128 stands for zero in the data rows.
The table, row by row:
[164 145 131 103 149 133  82 117  88 123 149 128 126  86 136 162 125 149
 143 120 137 109 124 112]
[152 163 128 186 119  96 136 103 101 126 111 144  93 148 110 153  69 145
 119 118 121 141  95 109]
[166 129 129 129 100  91  92 165 113 126 148 129 116 155 110 145  88 106
 136 149 120 107 119 149]
[127 146 146 140 144  77 109 105 112 120 127 135 127 114 104 158  99 161
 133 107 136 114 117 114]
[134 149 104 153 111 115 140 140 102 109 150 127 133 142 120 112 112 115
 140 141 102 143 130  95]
[134 116 112 153 172 127 119 106 103 113 142 136 152 101 124 135 135 172
 131 120 117 138  82 126]
[162 122  96 114 117 113  76 150 113 123 169 133 130 161 110 148 119 121
 115 151 111 100 117 128]
[173 126 123 103 159  94  53 142  89 115 159 121 112  87 136 150 116 133
 136 115 143  86 118  99]
[137 132 158 106 134 101 130  86 134 108 129 162 157 116 121 132 151 134
 122 144 130 130 138 120]
[148 146 123 156 160 161 115 108  93  90 180 111 117 139 129 173  84 166
 138 110 127 138 115 126]
[140 123 168 125 150 151 134 123 137  75 131 158 115 113 127 144 119 171
 107 131 109 118 157 147]
[134 137 137 148 184 131 119  93 116  88 136 121 109  92 127 160 120 172
 129 113 143 135 104 115]
[175 115 129 103 106  98  73 174  86 123 170 120 125 153  90 109 107 111
 121 158 101 109 122 100]
[135 147 152 109 100 115 104 148 105 119 139 105 108 132 129 100 136 113
 123 145 154 123 124 108]
[152 174  95 159 163 104 162  72  99  82 111 118 133 118 158 102 155 150
 103 163 148 201 149  82]
[123 136 134 143 129 104 119 139 119 120 145 123 110 139 110 144  85 142
 140 118 117 123 103 126]
[138 160 136 130  85  61 120 140 127 114 139 129 125 151  88 124  77 115
 121 140 117  95 111 128]
[142 135 117 121 119 141 133 102 116 121 168 138 154 142  82 182 109 116
 103 138 143 107 118 102]
[147 166 100 169 167 136 109  68  81 129 112 108 122  68 153 161 137 156
  93 120 147 161 115  93]
[143 177  95 123 157 104 172  79 141  89 126 140 158 111 106 105 159  88
 104 140 174 157 156  65]
[145 144 114 135 108 120  92 150  91 101 198 110 131 162 107 104 116 117
 164 164  95  90 131 105]
[144 188 101 140 128 127 156  76 132  96 119 120 106 126 113 126 134 112
 106 143 156 151 100  85]
[130 131 140 152 145 135 118 145  90  84 140 111  86 141 116 136  54 162
 143 109 120 118 130 130]
[138 152 156 153  90  83 113 157 116 136 124 111  77 184  81 107  75 111
 112 154 138  91 100 148]
[129 146  98 107 107 118 140  94 139 123 148 151 148 141  70 154 116 115
 105 141 145 105 113  89]
[125 130 122 141 100 106 105 136  98 127 148 133 140 197  92 166  78 126
 119 127 113  85  99 144]
[170 134 126 108 148  91 106 147 104 104 146 117 140 138 145 108 157 116
 140 159 145 137 146  79]
[136 148 143 144 142 121 127 135 105  89 136 111  95 144 129 142  73 162
 146 117 108 123 119 118]
[123 172 138 106 105 124 145 111 134 100 136 132 120 133 102 102 127  93
 113 148 157 117 117 106]
[142 117 128 137 118 106 102 120 107 133 134 136 133 176  90 155  98 135
 119 146 116 105 108 146]
[141 164 120  93 110 102 110 123 136 109 152 143 142 109  91 129 119  84
 127 142 166 107 134  89]
[143 119 132 154 111  84 108 125 106 132 166 138 123 197  75 169  75 135
 124 140 109  96 113 145]
[135 197  80 145 126 118 177  66 119  97 115 141 125 107 110 135 126  96
 109 150 170 143 130  67]
[136 116 180 117 122 104 122 125 157 140 123 184 128 131  90 141  85 150
 107 136  79 113 146 189]
[111 140 160 163 106  92 108 144 106 132 149 119 119 158  96 126  84 129
 135 142 143  97 103 149]
[138 177 137 102 105  73 136 105 139 100 143 143 135 142  64 143  76  71
 120 145 141  90 117 102]
[141 128 159 148 151 135 145 125 113  74 139 139  90 112 148 153  99 171
 126 110 106 129 149 146]
[134 176 148 159 101 145 129 107 114 113 124 109  74 146 135  89 119 143
 104 143 158 149 111  98]
[121 173 124 115 143 111 152 104 139 103 130 113 159 110 106  90 142 111
 123 149 150 142 142  88]
[145 172 109 181 160 151 139 101  99  51 134 104  80 127 154 133  82 169
 124 126 119 176 107  92]
[145 127 127 135 127 120 113 151 129 105 146 144 137 130 103 133 110 133
 123 144 107 106 132 137]
[166 149 123 113 152  98 101 140  91 129 152 117 146 127 124 115 169 113
 126 129 135 115 160  95]
[150 133 115 150 139 120 137 100 122 123 142 144 152 155 141 133 151 137
 107 130 135 147 136  94]
[141 144 120 139 106  99 149 122 143 130 135 135 131 123  93 134 108  98
 141 149 129 125 109 101]
[136 150 112 163 112 120 152 100  88  80 127 126 111 138 120  85 107 155
 125 140 110 161 112 103]
[133 113 140 105 125 122 124 127 137 115 155 153 125 131 111 152 126 160
 127 141 106 116 138 150]
[152 137 140 113 154 105  74 123  87 133 138 141 115  79 142 146 138 128
 126 100 170 127 118 102]
[130 154 170 144  86 100 114 140 106 114 134 115  85 165  99 102  89 110
 123 148 158  78  92 134]
[116 166 124 105 139 138 139 126  94  67 156 122  98 135 115 132 103 134
 129 135 129 142 127  86]
[119 164 103 113 134 104 146 106 106  93 120 130 137  92  88 153 124 117
 110 133 178 106 119  76]
[130 168 119 152 141 121 154  78 113 108 112 114 124 126 144 114 143 143
 106 143 144 181 126  91]
[148 121 137 149  95  80 107 144 105 131 145 118 147 166  96 111  97 126
 141 137  88  89 105 128]
[109 163 145 155  91 137 117 148 117  93 154 104  93 157 105  77 140 131
 115 167 144 111  86 110]
[156 119 144 106 121  95  70 165  88 126 157 139 100 152 100 133  98  81
 127 138 131 101 117 137]
[125 169 101 110 133 111 141  74 125 100 142 133 156  82  86 157 136 113
 100 126 184 100 132  69]
[131 141 143  94 122 128 149  96 169 108 154 183 149 100 116 154 140 108
 113 158 122 109 164 152]
[130 139 117 159 149  76 149 127 124  73 179 121 180 158 121  64 169 121
 140 171 101 133 112  96]
[138 105 123 146 115 129 104 144 106  78 176 138 146 188  73 139 110 126
 145 153 109  94 100 102]
[134 134 137 158 140 125 125 135  93  90 120 116  99 139 120 128  71 160
 141 116 117 114 106 143]
[156 159 135 155 153  67 144 112 126 117 121 131 172 146 112 108 116 137
 118 137 134 129 120 131]
[131 143 125 100 128 125 156 108 172 111 128 161 137 103  95 153 133 107
 109 153 144 107 139 125]
[118 164 134 151 134 113 159  71 126  88 129 119 134 146 118  64 159 134
 101 176 176 141 138  73]
[124 222  97 135 127 111 161  77 126  68 102 142 110 120 124 139 116 100
  85 136 146 151 129  71]
[114 116 114 125 127 127 119 106 131 124 153 163 131 144  78 160 115 112
 110 145 128 107 128 111]
[129 190 112 105 128  89 169  81 135 109 142 129 164 109  96 102 140  85
 106 160 155 127 133  68]
[127 149 127 137 176 127 147 116  98  93 136  91 138 132 141 113 113 151
 134 128 144 147 119 103]
[141 139  83 122 106 134 137 113 111 115 159 138 150 149  84 165 124 112
  97 152 135 101 117  91]
[139 120  95 143 115 119 105 106 100 136 141 139 142 196  90 174  86 137
 111 131 112 100  94 134]
[114 151 161 156 144 140 119 128 108  93 140 118 103 129 140 102 113 152
 132 148 139 106 111 115]
[165 156 104 159 116  98 153 113 108 111 100 122 123 154 111 151 102 129
 121 146 133 154 114 116]
[131 149 139 154 134 125 131 126 113 124 135 114 107 128 136  82 145 112
 111 161 148 125 115 101]
[132 117 142 147 171 131 108 104 139 117 147 155 118  70 133 188 150 192
 115 106 139 125 124 134]
[143 142 144 154 119 117 100 123 111 122 152 136 122 162 113 146 126 124
 120 147 144  93  98 110]
[156 148 129 111 144 115  94 148  82 105 168 121 102 134 136 121  96 115
 142 119 124 116 142 110]
[144 120 120 149 173 140  96  76 100 108 142 133 133 101 104 203 122 187
  94  86 147 123 101 113]
[139 111 128 138  98 107 122 156  90  95 165 125 133 179  75 107  82 112
 147 149 104  90  97 153]
[142 141 112 116 112 113 132  92  98 114 149 147 138 135  92 175 101 113
 118 143 146  90 114 115]
[140 171 108 151 117 109 133  89 100 124 119 120  95 147 142 143  85 151
 117 117 126 136 107 116]
[149 180 106  92 114  94 111 145 121 103 181 136 126  97  88 140 117  57
 121 147 156  89 152  71]
[165 130  95  82 117 128  60 128 111 128 183 132 107 172 113 176 103 114
 113 145 126  89 125 124]
[132 133 142 137 131  74 136 124 117 135 117 129 151 165  98 110 124 130
 132 132 131 123 133 143]
[153 140 101 169 113 131 131 123  71  96 158 111 129 161 120 115 134 127
 118 135  97 129 110 111]
[125 164 152 159 126 141 116 115 111  93 133 122  83 139 137  99 135 150
 122 142 158 127 107 121]
[117 117 132 142 108  82 118 144 110 115 157 113 127 177  82 118  71 132
 140 150  85  92  93 137]
[144 140 153  95 128 122  88 136 137 121 150 164 132 117 128 146 138 116
 111 138 117  99 135 144]
[112 143 121 149  81 130 106 143  93  94 185 137 106 152  85  62 128 126
 137 169 132  95  81 127]
[132 154 114  88 114 111 118 132 119 113 157 146 128 114 113 127 129  70
 104 144 136 114 140  92]
[136 111 156 118 106 102 120 119 142 139 122 151 119 139  90 136  99 159
 120 143 103  96 128 167]
[168 155 113 114 121 117  85 136 109 107 147 125 114 131 128 133 138 111
 131 127 108 118 136  96]
[131 134 135 166 128 163 118 147  98  57 153 105  86 160 127 106  95 173
 166 120  92 115  91 122]
[153 129 123 132 162 105 136  90 147 119 120 150 143 113 132 124 153 144
 123 139 126 158 152 117]
[138 129 115 103  97  95  76 179  71  99 204 115 131 156  96 118 131 102
 171 151  78  80 109 114]
[117 145 125 145 135 119 141 141 132  95 161 103 153 148 114  94 151 122
 139 154 113 131 112 115]
[138 127 117 115 140 115  97 137  91 133 148 133 122  97 119 142 131 146
 127 107 141 124 109  93]
[118 180 120 129  96 115 145 114 140 111 134 122 123 118 101 121 136  87
 101 155 154 123 111 104]
[130 156 117 126 138 126 157 105 116  86 142 131 117 114 122 116  97 120
 129 122 147 128 131 115]
[149 140 103 123 173 113 139  88 109 110 150 145 167 148 117 136 142 131
 103 127 145 132 129 105]
[156 122  93 140 119 132  98 115  86 111 175 126 147 184  97 151 113 135
 120 139 106 118  83 116]
[113 156 110 136  77 104 138 113 113  73 153 135 140 119  75 117 121 105
 123 159 117 104 114  78]
[142 158 122 150  94 117 132 124 105  97 153 133 126 130 123 113 131 138
 121 144 115 146 121 110]
[139 163 118 166 108 113 139 113  84  92 140 118 121 120 125 109 108 132
 117 136 116 138 115  96]
[140 124 136 122 120 132 128 138 134 104 148 177 143 136 107 140 128 139
 120 138  96  91 151 139]
[134 155 124 151 125  98 139 100  92 109 125 127  93 135 121 136  92 142
 117 124 112 148 126 113]
[122 133 151 116 153 149 125 104 134  89 140 153 104 118 141 149 117 176
 119 125 107 123 143 134]
[117 145 158 140 166 151 134 125 134  65 140 153  94  91 149 148 108 185
 132 117 111 119 140 147]
[140 139 108 152 151 114 153  93 105  77 158 127 184 158 114  64 164 141
 145 173 125 154 113  76]
[123 164 105 151 132 111 134 114 106  75 143 117 127 148 122 110 110 141
 114 142 117 155 119 113]
[166 150 130 124 146 110 109 130 121 114 155 119 136 144 120 109 152  96
 124 146 131 118 140  90]
[123 111 143 159 147  86  99 127 113 135 126 133 123 119  99 146 100 145
 126 107 131  98 107 146]
[126 138 143 132 109 121 109 152 122 120 156 121  90 145 130 122 143 110
 108 160 126 123 120 113]
[134 146 176 152 109 134 112 131 145 108 132 139  88 129 132 106 151 128
 101 166 159 117 122 136]
[112 148 110 132 137 148 128 133  99  83 162 109 120 149 124 110  85 153
 143 128 101 111 127 121]
[166 135 117 120 146  84 109 125 106 116 150 107 160 129 142 104 146 110
 114 149 136 130 143  98]
[165 160 114 140 121 120 105 103  94 100 126 124  94 129 143 128 129 133
  98 134 134 145 119 102]
[134 127 128 169 118 149 130 145  70  69 193 104 123 165 118 110 100 171
 148 145  91 101 107 112]
[113 117 113 144 128 127 116 125  90 103 167 116 129 113 119 134 125 155
 137 130 108  92 115 115]
[117 190 156 164 120 148 123 116 106  90 159  91  67 136 141  92 111 142
 121 154 167 139  96 112]
[150 141 136 102 141 122 106 147  89 110 166  98  94 132 152 127 113 110
 157 133 121 100 119 116]
[165 127 117 123 135 117  98 133  97 135 178 143 128 166 100 184 126 128
 126 134 117 109 133 112]
[183 109 109 112 126 121  82 129  95 145 155 149 120 183  96 166 122 119
 131 126 134 107 119 111]
[143 147 133 155 131 123 113 134  99  85 150 115 100 134 119 134  49 161
 137 116 112 110  98 128]
[134 123 129 158 162 100 125 103 107 136 129 121 120 120 117 163  98 155
 131 115 148 118  97 122]
[134 147 124 132 178 129 139  96 117 118 135 111 147  92 143 132 163 174
 116 129 146 149 127 102]
[133 159 163 142 151 142 129 114  96  70 147 118  68 146 144 102 117 155
 139 127 143 120  89 110]
[119 156 139 150 135 110 127 111 115 100 129 117 131 153 137  84 171 144
 118 151 162 137 122  90]
[132 146 119 153 142 101 144 126 120  91 135 120 171 134 120  85 147 133
 138 162 116 129 114  85]
[151 149 144 136 131 141 131  99 140 107 103 168 106 127 124 145 121 145
 101 130 116 140 130 142]
[131 157 114 133 111 125 141 135 130 108 146 127 154 142  98 136 120 105
 137 148 114 101 110 103]
[123 143 150 144  97 106 115 132 114 130 140 116 109 152 114 109  94 124
 137 156 147  97 109 143]
[159 126 145 139 140 133  91 138 100  86 154 125  90 115 146 132  96 136
 139 118 113 124 124 106]
[156 165 113 166 109 136 133 108  80  75 145 112 121 153 128 110 112 130
 118 141 105 170 115 103]
[172 114 144 118 111  82  71 163  97 139 152 135  95 143  95 141 109 107
 143 134 114  78 126 125]
[134 142 125 128 200 104 141  86 110 100 123 130 166  77 128 120 172 143
 118 133 163 165 130  77]
[135 119 138 124  98 133 122 131 139 105 165 154 136 145 102 129 140 150
 130 161  90 109 141 142]
[148 144 129 123  99 115  84 155 126 117 152 104  71 140 129 106 133 107
 118 162 132 107 126 109]
[130 158 106 162 108 113 127 132  91  89 154 119 121 155 121 105 131 129
 119 130  95 152  97  98]
[162 135 128 114 135 126 122  99 161 103 121 156 130 123 135 148 137 159
  98 126 107 133 152 153]
[145 146 131  98 130  94  99 147 130 117 154 133 109 130 112 128 129  95
 130 139 148 106 135  84]
[141 120 117 142 163 151 104 100  97 120 150 148 131 125 117 198 130 165
  97 117 153 126 109 122]
[155 180 131 178 128  75 130 113  89 112 107 127  87 161 125 123  70 131
 119 122 115 142 101 113]
Every row adds up 2 patterns from a hidden set, each pattern the same size and each with its own weight. Each row also carries a little noise. Patterns get numbers from 0 up, as they first appear below.
Further rows, each followed by the numbers of its patterns, largest weight first:
[140 129 148 117 143 103 140  92 163 114 126 167 156 101 141 143 167 145
 111 152 129 127 160 145] 0 1
[135 160 120 113  94 103 136 117 143 117 136 141 142 124  76 138  99  88
 133 133 154 100 129 123] 2 3
[129 167 166 116  88 107  91 153 125 101 155 121  76 127 130 114 134 111
 115 166 167 111  98  99] 4 5
[138 145 112 161 115 123 129 106 100 116 123 119 102 147 121 128 103 131
 106 126 119 149  99 116] 6 3
[174 129 154 109 117  75  63 180 106 142 151 135 106 161 106 134  94  96
 142 135 115  88 124 142] 5 3
[144 133 107 160 162 159 122 116  85  93 176 123 106 161 144 177  93 176
 139 119 118 128 107 112] 7 8
[141 160 116 151 116 106 137  99  97 116 110 140 109 149 123 135  80 137
 107 133 131 148 108 130] 6 3
[119 138 146 154 153 122 105 100 110 104 113 102  95  80 140 103 144 140
 109 129 164 126 108 104] 9 4
[143 133 126 158 174 149 116 106  98  54 142 126 104  96 130 156 119 183
 148  95 135 125 112 105] 7 9
[152 139 152 113 171 119 129  72 133 117 118 159 133  67 121 167 154 174
 103 118 138 120 135 140] 9 0
[144 140 103 154 173 134 116 118  93  92 121 123 106  97 142 159 118 184
 118  94 142 135 107  96] 9 7
[131 158 121 136 176 128 154 110  83  59 124 109 134 117 154 111 112 162
 136 122 128 173 138  89] 7 1
[143 151 119 151 197 100 133  78 124 105 122 137 164 104 129 119 176 161
 106 136 162 159 121  88] 1 9
[119 115 127 132 116  97 112 134 100 139 153 132 132 191  74 164  67 140
 123 134 131  91 104 153] 3 8
[123 124 130 152 136 129  89 122 108 105 157 117 135 123 102 144 126 150
 129 125  94 116 108 125] 10 9
[147 132 122 112 151 111  83 142 108 118 151 125 119 108 133 142 129 107
 138 118 125 121 125 102] 5 9
[144 132 101 118 116 140 126 100 131 132 151 136 142 160  91 181 109 121
  96 134 142 107 108 116] 8 2
[154 112 125 121 116 131 105 101 142 118 147 180 130 149 103 176 127 151
 115 144 105 108 137 167] 8 0
[132 106 113 115  98 110 104 158 102 110 185 118 139 164 112  94 112 114
 138 148  99 124 116 122] 10 5
[119 195 133 126  83 109 150 120 137  84 142 125 126 120 101  93 130  73
  85 177 185 104 111  93] 2 4
[128 125 137 148  82 110 101 155  99 109 165 132 131 202  80 101  87 128
 135 162  87  65  83 152] 10 3
[157 133 105 127 158 123 133 121 127 116 137 144 144 149 117 130 145 122
 108 145 142 142 127 114] 1 8
[155 170 116 165 155 106 158  76  99  92 108  97 132 125 152 106 150 131
 104 128 140 189 132  78] 6 1
[143 115 104 133  97 122 106 122  95 105 190 136 134 189  99 131 111 142
 136 151  99 109 111 124] 10 8
[169 154 113 101 155  96  87 138 103 128 166 119 131 128 140 102 159 104
 135 156 136 131 145  84] 5 1
[121 142 144 161 103 123 123 139 103  94 159 106  98 162 104  78 130 117
 121 165 126 111 112 103] 10 4
[132 159  97 109 112 107 127  89 132 102 167 141 167 158  79 163 117  95
 116 137 148 101 113  97] 2 8
[141 150 121 154 108 117 137 115  97  94 152 137 134 159 114 109 120 129
 136 144 102 136 108 106] 10 6
[131 108 118 158 116  84 108 120 103 155 157 139 141 190  57 178  68 149
 113 126 125  87  93 157] 3 8
[105 165 105 122  90 116 128 126 124  77 166 138 160 127  75 105 117  92
 139 159 124 109 123  86] 2 10
[131 155 105 157 109 103 123 105 104 113 115 118 112 135 121 126 101 113
 113 134 117 145 111 131] 6 3
[149 124 143 144 145  83 125 145 121 134 111 109 145 162  86 114 106 131
 122 139 135 121 110 142] 3 1
[151 162 122 150 126 123 123 110 107  91 136 135 108 143 128 124 119 118
 114 139 119 155  94 111] 6 10
[145 152 145 105 105 116  77 145  92 133 147 133  82 137 117 113 121 100
 121 153 151  78 110  96] 5 4
[144 161 104 147 117 118 123 119 100 107 128 117 114 147 146 116 114 132
 129 140 124 142 127 110] 6 10
[131 150 117 150 136 141 107 126  79  67 164 102 121 148 125 116  90 169
 144 119  95 126 114 134] 7 10
[194 116 111 104 125 124  69 146  84 113 187 143 115 170  99 163 115 115
 131 151 125  82 137 122] 5 8
[137 178 176 133 119 127 132 123 159 109 128 170  90 125 126 107 140 133
  91 167 114 101 130 145] 4 0
[148 181 130 174 160 159 136  98  77  77 132 104  88 124 151 125  95 176
 121 112 119 163 125 117] 7 6
[152 166 123 164 146 141 137 117  89  87 122 107 103 130 144 119 118 145
 132 124 130 157 128 100] 6 7
[147 135 127 142 133  62 120 117 132 139 130 110 160 162  95 113  90 118
 131 142 125 134 120 132] 3 1
[140 145 137 158 133 111 127 131  98  81 145 128 101 134 130 140  63 152
 138 107 127 125 100 134] 7 3
[123 163 136 125 146 114 135 111 113 103 130 106 131 143 145  91 136 117
 112 153 163 157 125 105] 1 4
[136 110 117 138 112 115 106 146 101 115 151 124 129 164 103 114  84 123
 139 143 105  99 105 144] 10 3
[125 145 170 149 113 108 113 130 118 124 140 126  87 157 105 103 106 129
 125 149 134 100 101 139] 4 3
[128 109 129 146 112  98 117 132 120 158 140 132 129 177  93 152  70 138
 116 124 117  94 108 164] 3 8
[140 160 132 133 147 143 147 111 116  62 141 118 105 116 125 138 109 129
 151 114 129 133 134 111] 7 2
[125 150 171 140  92 108 115 120 119 119 141 115  91 150 105 102 101 133
 111 140 147 110  96 137] 4 3
[127 145 121  91 113 113 144 109 159 116 140 141 127 110 116 146 147 107
 106 146 125 107 130 121] 2 0
[132 141 112 129 114 127 124 113 117 117 152 136 115 159 101 140 123 126
 112 128 145  89 104 110] 8 4
[132 137 127 137 124 112 142 127 107 109 159 130 158 150 126  95 151 138
 137 149 104 140 130 101] 10 1
[125 123 152 158 137  96 122 103  99 127 131 124 133 107 107 172  98 156
 120 112 133 104  88 133] 9 3
[115 153 119 134 114 124 139 108 130 128 151 156 161 149 107 160 112 129
 114 121 133 119 143 114] 8 2
[164 141 150 116 108 116  70 160  93 106 156 119  84 143 123 121 134  91
 122 145 149  92 117  99] 5 4
[125 118 113 152 129 124 104 117  76 105 152 120 135 110 114 118 122 147
 134 141 118 117 103 124] 10 9
[161 146 120  99 142 106 104 123  97 103 117 122 150 128 131  96 171 100
 116 157 160 142 150 107] 1 5
[122 122 140 143  85 101 114 148 119 115 146 122 123 168  79 121  89 121
 128 149  92  89  91 144] 3 10
[160 174 108 183 145 149 141  94  93  81 104 102  78 122 157 127  98 176
 126 116 118 174 133  90] 6 7
[174 126 142 106 125 125  85 131 128 126 141 160 121 130 128 156 135  97
 122 147 104 103 162 140] 5 0
[114 160 101 119  95 101 148 123 119  84 172 126 143 140  84 116 109  97
 129 157 119  94 111  89] 2 10
[133 165 124 127 152 139 136 124 119  70 143 109 115 107 123 140  90 138
 134 129 140 134 136  87] 7 2
[132 132 145 154  97 140 117 110 106 112 153 134 101 161  95 126 133 124
  98 144 164 107  94 130] 4 8
[140 142 137 140  99 132 116 123 110 127 144 131 102 166 119 135 131 118
 117 145 164  95  84 113] 4 8
[127 128 148 145 127  95 116 130 109 102 129 134 103 150 111 144  63 146
 129 118 111 118 105 134] 3 7
[150 146 100 151 102 142 126  95  97 117 134 139 110 151 120 157 101 167
  98 114 139 134 119 106] 8 6
[145 136 107 131 156 106  99 118 102 124 135 127 126 104 111 138 139 129
 117 113 140 124 132 106] 9 5
[156 126 128 120 147 128 101 157  83  78 155 107  78 126 134 129 101 153
 140 102 108 123 136 106] 7 5
[144 121 115 131 135 117 150 103 122 119 144 124 162 153 115 137 130 141
 101 132 154 138 120 118] 1 8
[139 161 122 153 181 120 160 107  97  62 139 117 112 122 142 114 113 153
 130 141 128 163 133 102] 7 1
[150 161 163 165 136 142 125 113  91  53 139 106  53 126 170  89 106 151
 134 127 159 137 105 106] 7 4
[127 182 105 109 158  85 176  91 138  79 125 118 175 110 110  89 150  82
  96 165 151 143 153  70] 1 2
[124 162 170 147  98 117 119 139 125 115 116 115  86 156 107  72 119 140
 116 163 148 112  92 144] 4 3
[125 146 124 124 157 121 141  92 135  95 130 136 146  71 119 153 148 151
 123 113 151 129 114  82] 9 2
[137 145 141 155 132 121 124 143  93 100 144 116 104 147 104 130  55 142
 143 123 120 108 108 143] 3 7
[143 114 160 117 123  94 125 131 145 123 136 161 134 129 107 135 105 158
 127 142 118 106 124 179] 0 3
[142 118 159 125 107  93 132 145 142 134 125 169 125 147  96 163  89 144
 121 146  93  95 117 184] 3 0
[137 132 148  99 145 110 145  93 178 100 117 164 156 122 138 130 151 135
  94 158 117 142 159 157] 0 1
[143 110 125 125 125 144 113  96 131 124 149 178 130 148  98 167 125 155
  85 153 102 109 130 161] 8 0
[149 107 132 134 145 130 111  94 128 133 175 188 155 157 104 194 111 157
  95 157 106  99 131 163] 8 0
[136 138 107 134 139 115 143 126 108  96 169 118 151 157  94  75 135 142
 134 156 109 127 138 116] 10 1
[142 159 124 105 115 106 101 139 145 115 162 124 137 120 100 116 140  69
 118 158 159  83 119  82] 2 5
[142 119 138 146 151 101 121 102  95 110 146 126 134 111 112 154 139 170
 127 119 140 112 107 132] 9 10
[144 130 139 134 161  95 122 105  99 128 118 118 117  96  91 181 113 157
 137 102 150  99  96 129] 9 3
[134 183 124 130 103 121 156 117 142  99 131 131 116 125 114 100 130  93
 105 160 152 104 112 107] 2 4
[170 135 112 106 135 123  75 147  77 129 175 144 110 162 109 160 111 120
 140 137 132  97 122 106] 5 8
[149 155 106 162 160 120 135  77 100 115 113 128 107  73 149 156 133 153
 101 112 160 147 117  97] 9 6
[143 128 126 154 142 141 142 131  78  60 168 107 103 155 137 112 107 152
 156 135 104 120 120 109] 7 10
[120 151 131 142 122 139 104  95 108 117 153 140  99 164 117 124 119 136
 112 157 149 106 107 112] 4 8
[140 191 127 144 141 103 122 131 102 101 120 110  88 136 152 144 112 106
 122 136 141 143 123  97] 6 5
[138 162  99 147 155 114 175  85 126 101 107 117 146 127 150 102 148 134
 118 150 144 176 139  96] 1 6
[125 119 176 141 131 107 120 129 154 122 146 181 137 126  98 180  90 164
 129 149 113  80 124 183] 0 3
[107 165 145 132 101 112 142 128 145  97 140 128 100 117 106 110 146 114
 118 151 162 109 104  94] 4 2
[126 146 104 122 101 127 138 101 117 120 150 144 149 145  90 168 127 114
 116 132 142  97 111 103] 2 8
[139 128 118 135 141  75 127 112 121 135 112 131 140 150 100 104 102 132
 129 154 129 112 115 144] 3 1
[140 137 122 126 112 125 114 132 111 113 180 133 140 177 100 129 117 123
 148 151  96 110 108 132] 10 8
[140 135 141 176 146 115 153 142  77  88 143 110  79 153 116 143  64 167
 142 100 107 122  86 122] 7 3
[131 127 150 125  99 133 105 141 144  98 155 173 139 133 107 141 124 152
 115 166  64  99 135 161] 0 10
[132 155 169 155  69  88 100 138 123 143 133 109  83 165 102 106  83 101
 121 145 145  80  70 139] 3 4
[144 150 146 130 170 107 146 104 153  95 127 142 153 123 147 122 157 153
  91 146 125 137 171 124] 1 0
[126 124 116 142 131  96 115 129 130 128 129 147 127 175  86 163  67 151
 116 133 126  98 123 154] 3 8
[140 177 121 165  99 120 148 115  90  86 128 127 100 142 140 115 119 146
 116 157 122 161 115  92] 6 10
[149 161 105 170 113 136 137 123  75  67 143 107  96 165 126 106 117 132
 108 152 102 159 108 101] 6 10
[136 159 129 135 141 103 150 108 110 100 131 120 137 119 133  83 166 126
 109 156 164 134 141 100] 1 4
[135 188 117 124 118 111 173  93 135  82 126 143 173 109 114  99 132  98
 108 143 171 137 143  79] 2 1
[120 112 147 124 113 137 134 125 146 103 175 176 156 131 111 127 124 169
 126 150  68 104 123 158] 0 10
[124 128 154 117 124  96 123 117 162 122 131 163 125 127 131 162 126 146
 108 145 100  99 147 166] 0 3
[140 131 118 129  90 113  94 165  82  97 199 123 127 172 104 112 103  94
 144 170 102  92 133 113] 10 5
[163 134 113 128 144 128 134 100 105 114 158 146 167 162 112 171 134 150
 105 123 123 136 120 123] 8 1
[131 161 161 169 136 136 125 132  91  74 133 107  65 130 138  99 109 138
 127 141 154 111 110 115] 4 7
[129 135 154 145 143 130 136 132  97 105 132 115 100 142 140 142  94 164
 150 108 104 120 109 125] 7 3
[114 192 146 128 105 119 157 111 140 103 133 127  99 123 117 109 139 105
 105 185 172  92 108  88] 4 2
[143 155  99 160 123 146 143 151  99  86 154 125 121 170 105  93 124 114
 122 136  95 134 105  99] 10 6
[118 160 159 140 106 103 137 147 109 119 117 117  76 160 114  81 105 123
 120 152 166 109  96 122] 4 3
[148 139 131 133 153 117  88 114  97 136 136 119 118 102 120 150 154 144
 146 109 143 113 129  92] 9 5
[136 166 112 162 105 121 121 116 102  96 146 124 112 153 124  98  98 142
 126 151 114 139 112 105] 10 6
[136 183  97 133 109 101 152  92 129  91 123 133 131 133 101 129 113  89
 113 129 150 144 137  90] 2 6
[139 106 137 116 147 140 127 129 141 114 154 175 144 136 114 190 150 145
  98 134 104 109 147 149] 0 8
[144 150 149 118 121  99  90 146 102 120 136 113  76 136 125 100 127 102
 103 158 157 116 107 105] 4 5
[121 130 105 140 132 115 138 142 113 101 162 127 167 156 107  83 139 140
 125 166 116 138 131 123] 10 1
[154 177 121 168 119 100 141  96  91 114  99 127  99 160 119 123  79 148
 104 139 119 142 102 111] 6 3
[148 131  97 140 142 134 110 100 110 111 149 136 171 170 105 154 142 151
 123 120 141 125 119 127] 8 1
[141 139 124 155 113 130 117 110 113 121 147 129 132 152 100 143 118 136
 125 141 144 112 110 120] 8 4
[122 148 143 142 102  99 110 149 114 126 133 121  98 165 108  85  81 132
 123 158 132  82  95 146] 3 4
[177 157 110 119 120 108  83 127 105 109 133 121  87 129 153 132 113 115
 110 131 130 134 148  96] 5 6
[112 160 138 128 103 102 138 121 138 119 128 138 140 119  86 133 112 102
 119 138 131 115 110 118] 2 3
[131 139 130 145 131  56 115 114 115 133 127 123 152 162  91  99  93 126
 122 147 120 123 120 122] 3 1
[132 140 136 119 108 126 156 102 150 106 131 150 134 113 120 161 132 132
 117 145 128 121 136 141] 0 2
[136 104 142 151 147 107 108 104 102 127 127 126 116  99  93 170  98 156
 122 102 141  97  93 134] 9 3
[152 121 144 113 113  75  66 158  88 140 157 132 100 164  72 130  64 113
 135 145 108  76 113 153] 3 5
[141 142 168 116 117 140 120 100 143 105 128 159 107 115 110 140 137 151
  99 154 156 101 122 149] 0 4
[128 146 130 154 162 137 127 142  74  45 186 106 101 145 123 113  85 179
 167 127 100 125 109 109] 7 10
[135 156 169 135 123 141 130 125 153 107 131 162  91  95 111 113 141 141
 101 155 129 113 130 160] 0 4
[136 165 129 134 185 142 127 108  90 100 146 129  99  97 143 151 107 158
 149 102 136 133 128 117] 7 9
[136 169 130 106 137 110 158  94 146 104 125 124 150 112 124 115 131 127
 125 147 164 127 130 102] 1 2
[138 179 104 178 117 126 141 112  85  70 144 124  99 147 124  98 116 143
 115 158 117 156 119  93] 6 10
